Rotation paths and how fast each direction turns (degrees each step):
Each turn is a multiple of 5 degrees from 10 to 175, or 0.

[-2.25  5.18 -0.66  1.34 -1.30 -0.16  2.02 -0.83 -0.59 -2.69 -0.15 -1.67
 -0.06  1.06 -1.51 -0.66 -0.96 -1.54  1.42  0.27 -1.20  0.63 -0.06 -0.64
 -0.65 -2.89 -2.02 -3.02  0.01 -0.76 -0.72 -1.48 -0.16 -0.43 -3.37 -0.96
  1.89 -1.15  0.80 -0.55  1.29 -0.57 -0.43]
[-0.43  3.52 -1.85  2.32 -1.05 -0.99  2.51 -0.88  0.45 -1.08  1.09 -2.97
  0.86  0.73 -0.74  1.10 -0.46 -3.52  1.28  0.36 -0.12  2.09 -0.33 -0.24
 -1.60 -0.78 -1.40 -1.71 -0.71 -0.68 -0.85 -0.24 -0.76  1.61 -3.03 -3.01
  0.44  1.27  2.61  0.58  2.17 -0.93 -0.78]
[ 1.36  2.65 -1.95  1.42 -1.67  0.56  1.78  0.38  0.28 -2.80  0.08 -2.19
 -0.44  2.23  0.06  1.10 -1.02 -0.61  2.69  1.47  1.39  2.44  0.82 -0.54
 -2.69 -2.82 -1.21 -1.60 -0.98  1.23 -1.76 -2.58  0.50  0.25 -2.33 -2.08
 -0.20  0.48  1.90 -1.21  1.07 -0.87 -0.06]
[ 0.31  3.64  0.42  1.53 -1.50  0.38  2.51 -0.95 -0.24 -3.46  0.85 -0.40
  0.64  1.21 -0.81  0.54  0.68 -1.46  2.04  0.54 -1.12  1.63 -1.61 -0.84
 -1.88 -3.06 -2.22 -2.12  0.84 -1.00 -2.32 -0.72  0.53 -0.14 -2.75 -0.54
  1.18 -1.27  2.44 -1.09  1.04 -0.80  1.89]
[-1.47  3.64 -1.51  2.80 -0.97 -2.12  1.27 -0.46 -0.53 -2.67  2.46 -2.93
 -1.16  0.09  0.50  1.50 -0.60 -1.80  1.78 -0.32 -1.34  2.67 -0.43  0.35
 -1.18 -1.39 -2.46 -1.58 -1.10 -1.40 -1.73 -1.03 -0.08  2.12 -2.17 -1.21
  0.93 -0.33  1.47  0.84  1.37 -0.93  0.51]
[-1.51  3.91 -1.83  1.05 -2.36  0.00  1.33 -0.51 -0.41 -2.81 -0.71 -3.37
 -0.13  1.80 -0.22 -0.59 -1.36 -1.43  1.42  0.85 -0.30  1.06  1.19 -0.42
 -1.68 -1.89 -2.26 -2.71 -1.06  0.47 -0.30 -2.77 -0.81 -0.12 -2.78 -1.93
  0.59  0.42  0.97 -1.18  1.00 -0.64 -1.21]
[ 0.91  3.39 -0.95  2.37 -1.02  0.23  3.21 -1.70  0.21 -1.87  0.24 -1.57
  1.17  2.23 -1.53  0.11  0.20 -3.05  2.32  0.21  0.41  1.66 -0.83 -1.35
 -0.64 -1.96 -0.70 -2.22  0.80 -0.89 -0.93  0.26 -0.43  0.54 -3.32 -2.18
  0.65  1.17  2.06 -1.11  1.60 -1.25  0.33]
[ 0.94  3.41 -1.56  2.47 -0.27 -1.09  1.75  0.76  0.16 -2.45  1.87 -1.13
 -0.68  1.20 -0.77  1.45 -0.89 -1.24  2.72  1.07  0.94  3.24  0.44 -0.14
 -2.14 -2.24 -2.02 -1.04 -1.29  0.08 -2.28 -1.31  2.15  1.04 -2.05 -2.29
  0.22 -0.46  2.18  0.74  1.57 -0.66  0.56]
[-0.91  3.26 -0.02  0.24 -2.41  0.15  2.02 -0.10 -0.39 -3.61  0.06 -1.57
 -0.03  0.30  0.10  0.54 -0.50 -0.88  0.91  0.70 -1.64  1.36 -1.06  0.16
 -3.18 -2.64 -2.94 -2.36  0.13  0.36 -1.54 -2.99  0.28 -0.11 -2.96 -0.46
  0.87 -0.95  2.64 -0.78  1.21 -0.54  0.42]
[-1.40  3.51 -1.79  2.57 -1.58 -0.41  2.05 -1.36 -0.68 -2.45  1.18 -3.57
 -0.48  0.47  0.45  1.63  0.36 -2.49  1.84 -0.08 -0.47  1.12 -1.13 -0.77
 -0.34 -2.52 -0.96 -2.01 -0.13 -1.62 -1.91 -0.55 -1.77  1.62 -2.50 -1.05
  0.94  0.93  1.16 -0.94  1.09 -1.68  0.94]
[-0.18  4.04 -2.37  2.48 -1.31 -0.64  0.48 -0.86 -0.05 -1.78  0.41 -2.64
 -0.58  2.94 -0.57 -0.17 -0.78 -1.63  2.58  1.67  0.04  1.98  2.48 -1.20
 -1.32 -1.63 -2.26 -2.07 -1.89 -0.45 -0.98 -1.16  0.43  0.34 -2.04 -2.45
  0.05 -0.76  0.83 -0.60  1.29 -0.66 -0.31]
[ 1.02  3.21  0.13  1.40 -1.69 -0.27  3.04 -1.39  0.40 -2.93  0.54 -0.52
  1.41  2.37 -1.18 -0.65 -1.26 -1.59  1.94  0.36 -0.52  2.77 -0.76 -0.06
 -1.95 -1.29 -2.09 -2.40  0.79 -0.07 -0.45 -1.60  0.33  0.10 -3.50 -1.60
  0.92  0.82  2.68 -0.39  0.65 -0.65 -0.66]
[-0.45  3.16 -0.84  2.66 -0.47 -0.49  2.70  1.09 -0.99 -3.46  1.12 -1.95
 -0.59 -0.38 -0.68  1.56 -0.27 -1.75  1.89 -0.51  1.28  2.18 -1.12 -0.14
 -1.40 -2.90 -1.19 -1.06 -0.11 -0.30 -2.40 -1.29  1.00  1.30 -2.50 -1.96
  1.08  1.37  2.04  0.36  1.54 -1.33  0.41]
[-1.27  3.50 -1.73  0.83 -1.37  0.14  1.25  0.03 -0.07 -2.04  0.01 -2.84
 -1.05  0.91 -0.30  1.41  0.51 -1.59  1.50  1.07 -1.15  0.69  0.40 -0.61
 -2.41 -2.54 -2.44 -2.61 -1.39  0.14 -1.55 -2.09  0.55 -0.04 -3.18 -1.27
  0.16 -2.46  2.22 -0.78  2.62 -0.01  0.41]
[-0.05  3.62 -1.39  1.21 -2.72 -0.38  2.49 -2.25  0.79 -1.45  1.55 -2.34
  0.68  1.71  0.28  0.86 -1.06 -1.93  1.99  1.45 -1.73  2.18 -0.70 -0.30
 -1.79 -1.74 -1.28 -2.09  0.19 -1.25 -1.24 -0.78 -2.29  0.91 -2.57 -1.24
  1.02  0.28  1.70 -1.17  0.31 -1.84  0.38]
[ 0.33  3.34 -1.09  3.77 -1.35 -0.46  0.77 -0.30 -1.24 -3.86  0.78 -2.49
  0.45  1.81  0.15 -0.49 -0.50 -1.73  2.47  0.55  0.99  2.36  1.29 -0.87
 -1.29 -2.07 -2.50 -1.15 -0.95 -0.68 -1.77 -1.10  0.65  0.91 -1.21 -2.58
  0.45  1.79  1.04 -0.54  0.39 -1.45  0.62]
[-0.21  2.87 -0.50  1.69 -0.68 -0.57  2.21 -0.80 -0.47 -3.74 -0.18 -1.27
 -0.36  2.66 -1.08 -0.26  0.06 -1.23  2.35 -0.68 -0.51  2.00 -0.28 -0.43
 -1.13 -1.66 -2.41 -3.34 -0.03  0.09 -0.30 -2.29  1.67 -0.19 -3.97 -0.67
  0.44 -1.00  2.23 -0.33  2.01  0.60 -0.26]
[-1.29  4.65 -1.05  1.29 -0.86 -0.88  3.37 -0.14  0.31 -1.49  1.58 -1.85
 -0.31 -0.38 -1.52  1.68 -1.69 -1.97  1.51  0.31 -0.37  2.10 -1.47  0.09
 -1.28 -2.86 -0.76 -1.88  0.17 -0.47 -1.59 -0.92 -0.54  1.27 -3.25 -1.70
  1.74  0.01  1.73  0.56  1.41 -1.46 -0.60]
[-0.32  3.14 -2.05  1.74 -2.17  0.31  1.10  0.29 -0.40 -1.98  0.24 -3.50
  0.54  0.43  0.33  1.31  0.30 -2.46  0.90  1.64  0.29  1.01  0.86 -0.44
 -3.19 -2.13 -2.53 -1.12 -1.50  0.35 -1.82 -1.53 -0.27  0.74 -1.95 -2.86
 -0.37  0.23  2.54 -0.75  2.02 -0.99  0.22]
[ 1.19  2.13 -1.23  1.48 -2.25  0.22  2.18 -1.97  0.33 -2.99  0.42 -1.88
 -0.22  3.47  0.62  0.74  0.20 -1.00  3.03  0.86 -0.69  2.26 -0.42 -0.85
 -1.45 -2.20 -1.30 -2.70  0.30 -0.59 -1.43 -1.67 -0.45  0.27 -2.99 -0.22
  0.05 -0.28  2.00 -1.93  0.71 -0.90  1.19]
[-0.63  4.90 -0.13  3.01 -0.89 -1.01  1.66 -0.48 -0.77 -3.44  2.07 -0.88
 -0.16  0.89 -0.98 -0.19 -1.23 -1.19  2.29  0.54 -0.55  2.51  0.07 -0.59
 -0.60 -2.58 -2.14 -1.46 -0.09 -1.60 -2.27 -0.29  0.80  0.78 -1.68 -1.50
  1.85 -0.18  0.65 -0.02  0.12 -1.58  0.84]
[-1.61  3.07 -1.03  1.81 -1.16 -1.18  1.39 -0.04 -0.94 -3.32 -0.10 -2.86
 -0.16  0.73 -0.17 -0.18 -0.51 -2.41  0.83 -0.68 -0.73  1.64  0.24  0.46
 -2.04 -0.76 -3.35 -2.17 -1.14  0.15 -0.05 -2.36  0.94  0.65 -3.12 -2.07
  0.40  0.13  2.52  0.72  2.36  0.17 -1.10]
[-0.52  3.37 -1.83  0.77 -1.38  0.42  3.31 -0.63  0.63 -1.77 -0.23 -2.77
 -0.42  1.51 -0.76  1.66 -0.96 -1.59  2.08  0.34  0.52  1.51 -0.97 -0.62
 -1.08 -2.91  0.11 -2.85  0.28  0.50 -0.92 -2.12 -1.29  0.62 -3.85 -1.29
  0.87  0.79  1.58 -1.08  1.49 -1.07 -0.88]
Speeds:
[-0.09  0.08 -0.04  0.98  0.41 -0.25 -0.27  0.19 -0.43  0.11  0.43 -0.27
  0.29 -0.72  0.00  0.18  0.57 -0.86 -0.19 -0.24  0.36 -0.03  0.03 -0.16
  0.17  0.19 -0.18  0.71 -0.28 -0.49 -0.43  0.93  0.20  0.56  0.53 -0.69
 -0.03  0.51  0.14  0.49  0.27 -0.22  0.44]	130
[ 1.37 -0.34  0.31  0.40 -0.07  0.18 -0.01 -0.25  0.20 -0.30  0.22  0.81
  0.52  0.96 -0.06 -0.41 -0.01  0.25  0.67  0.41  0.43  0.68  0.31 -0.23
 -0.20  0.13 -0.10  0.28  0.24  0.02 -0.22  0.31  0.55 -0.20  0.36 -0.20
 -0.31  0.35  0.16 -0.29 -0.48 -0.14  0.46]	85
[-0.20  0.28  0.04  0.34  0.53 -0.30  0.28 -0.06 -0.16 -0.03 -0.43  0.11
  0.21  0.46 -0.80 -0.85 -0.55 -0.33  0.07 -0.55  0.51  0.12  0.38 -0.06
  0.68  0.48  0.16 -0.34  0.02  0.16  0.84  0.07  0.32 -0.08 -0.41 -0.42
  0.22  0.69 -0.26  0.46  0.11  0.29 -1.04]	70

[-2.16  3.14 -0.14  1.70  0.76  0.67 -0.97  2.11 -1.14  0.79 -0.88 -0.03
  0.36 -0.55  0.34 -1.12  2.30  1.32 -1.83 -0.11  0.77  1.09 -1.13 -0.55
  2.69  0.70  3.19  1.07 -0.83 -3.42  1.91  1.53 -0.63 -1.74 -0.66 -0.78
  4.00  1.25  0.13 -1.83 -0.44 -2.32  1.72]
[ 0.28  2.79 -1.08  1.66  0.12  1.54 -1.42  1.56  0.34 -0.21  0.88 -1.29
  0.11 -1.46  1.28 -2.76  1.81  2.04 -0.17 -1.75 -1.65  0.78 -2.35 -0.06
  1.27  3.31  2.54  2.42 -1.02 -2.89 -0.05  1.57 -1.25 -1.88 -2.35  0.05
  3.50  0.23 -0.51  0.24  0.70 -0.73  1.67]
[-1.14  4.02 -0.06  2.06  0.31  1.28 -1.16  1.96 -2.01 -0.93 -0.27 -0.60
 -0.44 -0.82  0.04 -0.66  2.03  1.08 -2.50 -0.23 -0.10  1.53 -1.40 -0.75
  1.70  1.83  2.75  1.39 -0.76 -2.28  2.16 -0.18 -0.72 -1.52 -1.03 -1.11
  3.69 -0.05  1.02 -2.25  0.67 -3.42  1.11]
[-0.70  2.00 -0.81  1.13  0.58  1.34 -1.37  1.55  0.48  0.90  0.10  0.03
  0.97 -0.56  0.69 -2.14  1.78  2.46 -0.36 -1.24 -0.31  0.49 -1.38  0.40
  2.66  1.63  2.77  1.38 -1.09 -3.54  0.46  2.19 -1.37 -1.78 -1.80 -0.14
  4.71  0.65 -0.54  0.02 -0.25 -1.20  2.82]
[-0.57  4.58 -0.67  2.02 -0.07  1.01 -0.67  2.05 -1.09 -1.04  0.11 -1.72
 -0.81 -1.60  1.20 -1.81  2.29  0.71 -1.56 -0.62 -0.84  1.72 -2.52 -1.42
  0.90  2.73  2.70  2.10 -1.06 -2.93  1.27  0.29 -0.67 -2.33 -1.46 -0.31
  2.41  0.45  0.27 -1.28  0.87 -1.55  0.11]
[-1.19  1.82 -0.12  1.96  0.72  1.86 -2.08  1.62 -0.86  0.06  0.63  0.05
  0.78 -0.32 -0.09 -1.33  1.74  2.37 -1.24 -1.05 -0.22  0.44 -0.88  0.77
  2.38  2.09  2.69  1.26 -0.21 -1.88  0.99  1.29 -1.39 -0.84 -1.70 -1.05
  5.46 -0.02  0.61 -1.13  0.45 -2.99  2.64]
[-0.38  4.24 -1.35  1.10  0.07  0.90 -0.53  1.69 -0.02  0.11 -0.84 -0.75
 -0.27 -1.13  1.09 -2.03  1.78  1.34 -1.02 -0.91 -0.24  2.01 -2.33 -1.09
  2.12  1.58  2.50  1.54 -1.70 -4.44  1.54  1.05 -1.10 -2.90 -1.40  0.31
  2.54  0.57 -0.86 -0.84 -0.49 -0.99  1.49]
[-1.18  2.50  0.07  2.42  0.56  1.17 -1.96  2.02 -1.27 -0.54  1.33 -1.21
  0.13 -1.37  0.70 -1.91  2.54  1.58 -1.35 -0.70 -0.98  0.24 -1.39  0.08
  0.93  3.22  3.33  2.19  0.05 -1.44  0.16  1.39 -0.48 -0.91 -1.66 -1.16
  4.32  0.79  0.94 -0.80  1.07 -2.12  1.03]
[ 0.08  3.66 -1.06  1.12  0.00  2.00 -0.84  1.48 -0.38 -0.36 -0.69  0.06
  0.03 -0.01  0.11 -1.24  1.33  1.86 -1.17 -1.42 -0.13  2.10 -1.58 -0.15
  2.81  1.20  1.87  0.88 -1.41 -3.35  2.28  0.37 -1.95 -2.39 -1.57 -0.13
  3.75 -0.99 -0.20 -1.46  0.12 -2.65  2.35]
[-1.68  2.68 -0.17  1.92  1.07  0.02 -1.26  1.86 -0.78  0.50  0.04 -1.18
  0.17 -1.75  1.11 -2.31  2.60  1.37 -1.38 -0.19 -0.23  0.46 -1.94 -0.53
  1.29  2.17  3.96  2.16 -0.91 -3.26  0.23  2.08 -0.03 -1.84 -1.26 -0.71
  3.60  2.13  0.08 -0.26 -0.32 -1.02  1.40]
[ 0.24  3.56 -0.48  1.79 -0.45  2.58 -1.45  1.98 -0.39 -1.25  0.92 -0.85
 -0.40 -0.60  0.54 -1.51  1.56  1.85 -0.75 -1.70 -1.17  1.48 -1.74 -0.27
  1.79  2.88  1.55  1.78 -0.44 -2.15  1.06  0.47 -1.97 -1.73 -2.02  0.00
  3.94 -1.23  0.32 -1.57  1.50 -2.14  1.18]
[-1.58  2.78 -0.63  1.60  1.37  0.23 -1.23  1.45 -1.36  0.51 -0.94  0.03
  0.52 -0.49  0.07 -1.64  2.15  1.34 -2.09 -0.06  0.50  1.28 -1.46 -0.07
  2.11  1.26  3.61  1.28 -1.31 -3.30  1.80  0.71 -0.17 -1.53 -1.11 -1.26
  3.84  1.17  0.18 -0.84 -0.67 -2.87  2.48]
[-0.42  3.33 -0.56  1.53 -0.57  1.69 -1.01  2.15  0.53  0.06  1.03 -1.22
 -0.34 -1.49  1.42 -2.16  1.97  2.03 -0.25 -1.61 -1.13  0.78 -2.08 -0.70
  1.92  2.56  2.06  1.95 -0.42 -2.92  0.14  2.45 -1.81 -2.16 -2.00  0.55
  4.08  0.08 -0.63 -0.67  0.61 -0.41  1.02]
[-0.51  3.56 -0.49  2.34  0.66  0.99 -1.58  1.47 -2.01 -1.25 -0.45 -0.77
  0.30 -0.47 -0.07 -1.54  2.05  1.01 -1.85 -0.56 -0.43  1.54 -1.75 -0.17
  1.15  2.63  3.24  1.62 -0.96 -2.42  2.01 -0.66 -0.28 -1.30 -1.35 -1.33
  3.14  0.25  1.16 -1.23  0.92 -3.53  1.80]
[-1.48  2.39 -0.46  1.03  0.10  1.40 -0.99  1.92  0.21  1.18  0.36  0.00
 -0.02 -0.93  0.76 -1.56  1.66  2.43 -1.00 -0.86 -0.08  0.76 -1.53  0.02
  2.99  1.09  2.30  1.16 -0.90 -3.13  0.58  2.54 -1.84 -2.14 -1.75 -0.05
  5.19  0.11 -0.74 -1.06 -0.74 -1.19  2.09]
[ 0.02  4.06 -0.82  2.07  0.24  1.16 -1.17  1.77 -0.83 -1.08 -0.25 -1.60
  0.34 -1.07  0.98 -2.55  2.35  0.86 -0.67 -1.09 -0.83  1.32 -2.31 -0.91
  0.72  3.13  3.21  2.28 -0.98 -3.36  1.17  0.34 -0.39 -1.94 -1.40 -0.32
  2.06  1.05  0.45 -0.33  1.26 -1.63  0.98]
[-1.39  2.30  0.14  1.77  0.29  1.62 -1.76  1.67 -1.17  0.05  0.99 -0.02
 -0.34 -0.89  0.05 -0.98  1.67  2.32 -2.14 -0.59 -0.38  1.01 -1.04  0.45
  2.16  1.91  2.47  1.25 -0.47 -1.49  0.87  1.23 -1.62 -1.28 -1.94 -1.27
  5.61 -0.75  0.33 -1.72 -0.13 -2.74  1.84]
[-0.35  3.60 -1.25  1.47  0.53  1.16 -0.66  1.82  0.14  0.27 -1.22 -0.58
  0.84 -0.37  0.80 -2.39  2.13  1.38 -0.02 -1.27 -0.13  1.17 -2.02 -0.75
  2.53  1.29  3.00  1.42 -1.48 -4.63  1.81  1.25 -0.79 -2.31 -0.97  0.44
  2.54  1.20 -0.40 -0.38  0.35 -1.46  2.11]
[-1.04  2.88 -0.09  2.14  0.25  0.73 -1.69  1.79 -1.43 -0.48  1.54 -1.40
 -0.99 -2.06  0.84 -1.77  2.15  1.74 -2.16 -0.32 -1.13  0.94 -1.98 -0.26
  0.57  3.24  2.90  2.24 -0.41 -1.59 -0.11  1.18 -0.81 -1.46 -2.25 -1.21
  4.36  0.15  0.24 -1.08  0.08 -1.73  0.68]
[-0.42  3.34 -0.63  1.62  0.06  2.36 -1.15  2.06 -0.34 -0.27 -0.91 -0.12
  0.99  0.44 -0.11 -1.23  1.55  1.69 -0.41 -1.61  0.12  1.18 -1.14 -0.05
  2.97  1.41  2.24  0.86 -0.77 -3.38  2.22  0.59 -1.52 -1.72 -0.98 -0.07
  3.74 -0.27  0.66 -1.35  1.19 -2.95  2.41]
[-1.14  2.87 -1.04  1.32  1.04 -0.20 -1.24  1.17 -0.60  0.82  0.18 -1.03
 -0.41 -2.06  1.18 -2.46  2.08  1.73 -1.93 -0.03 -0.57  1.08 -2.40 -0.45
  1.29  2.28  3.37  2.08 -1.60 -3.27  0.31  1.48 -0.39 -2.14 -2.05 -0.82
  3.64  1.16 -0.69 -0.17 -1.20 -0.91  1.74]
[-0.51  3.69  0.06  2.47 -0.52  2.59 -1.29  2.71 -0.62 -1.07  0.48 -1.17
  0.14 -0.32  0.77 -1.45  2.09  1.46 -0.32 -1.65 -0.74  1.02 -1.36 -0.47
  1.70  2.64  2.00  1.71  0.22 -2.14  1.15  1.02 -1.33 -1.31 -1.08  0.01
  3.85 -0.22  0.80 -1.62  2.02 -2.37  0.63]
[-0.69  2.56 -1.23  1.30  1.27  0.34 -1.52  0.65 -1.05  0.27 -0.62  0.13
  0.25 -0.70  0.00 -1.87  1.46  1.74 -2.09 -0.34 -0.09  1.49 -1.64  0.41
  2.02  1.68  3.13  1.23 -1.88 -3.30  1.62  0.35 -0.88 -1.86 -1.83 -1.28
  3.84  0.00 -0.25 -0.39 -0.93 -2.76  3.30]
Speeds:
[-0.71  0.13  0.24  0.08  0.30 -0.93  0.08 -0.08 -0.77  0.15 -0.01 -0.08
 -0.58 -0.57 -0.04  0.26  0.22 -0.33 -1.18  0.96  0.23  0.16 -0.11 -0.25
 -0.42 -0.16  0.43  0.07 -0.18  0.26  0.03 -0.19  0.45 -0.04  0.08 -0.66
  0.00  0.37  0.05 -0.39 -0.71 -0.14 -0.37]	160
[ 0.24 -0.16 -0.22 -0.44 -0.26  0.05 -0.04 -0.32  0.25  0.15  0.76  0.11
 -0.77 -0.49  0.09  0.08 -0.44  0.48 -0.43  0.03 -0.38  0.33 -0.23  0.16
  0.01  0.06 -0.65 -0.03 -0.23  0.39 -0.47  0.15 -0.66 -0.39 -0.73  0.02
  0.62 -0.99 -0.67 -0.17 -0.77  0.48  0.01]	170
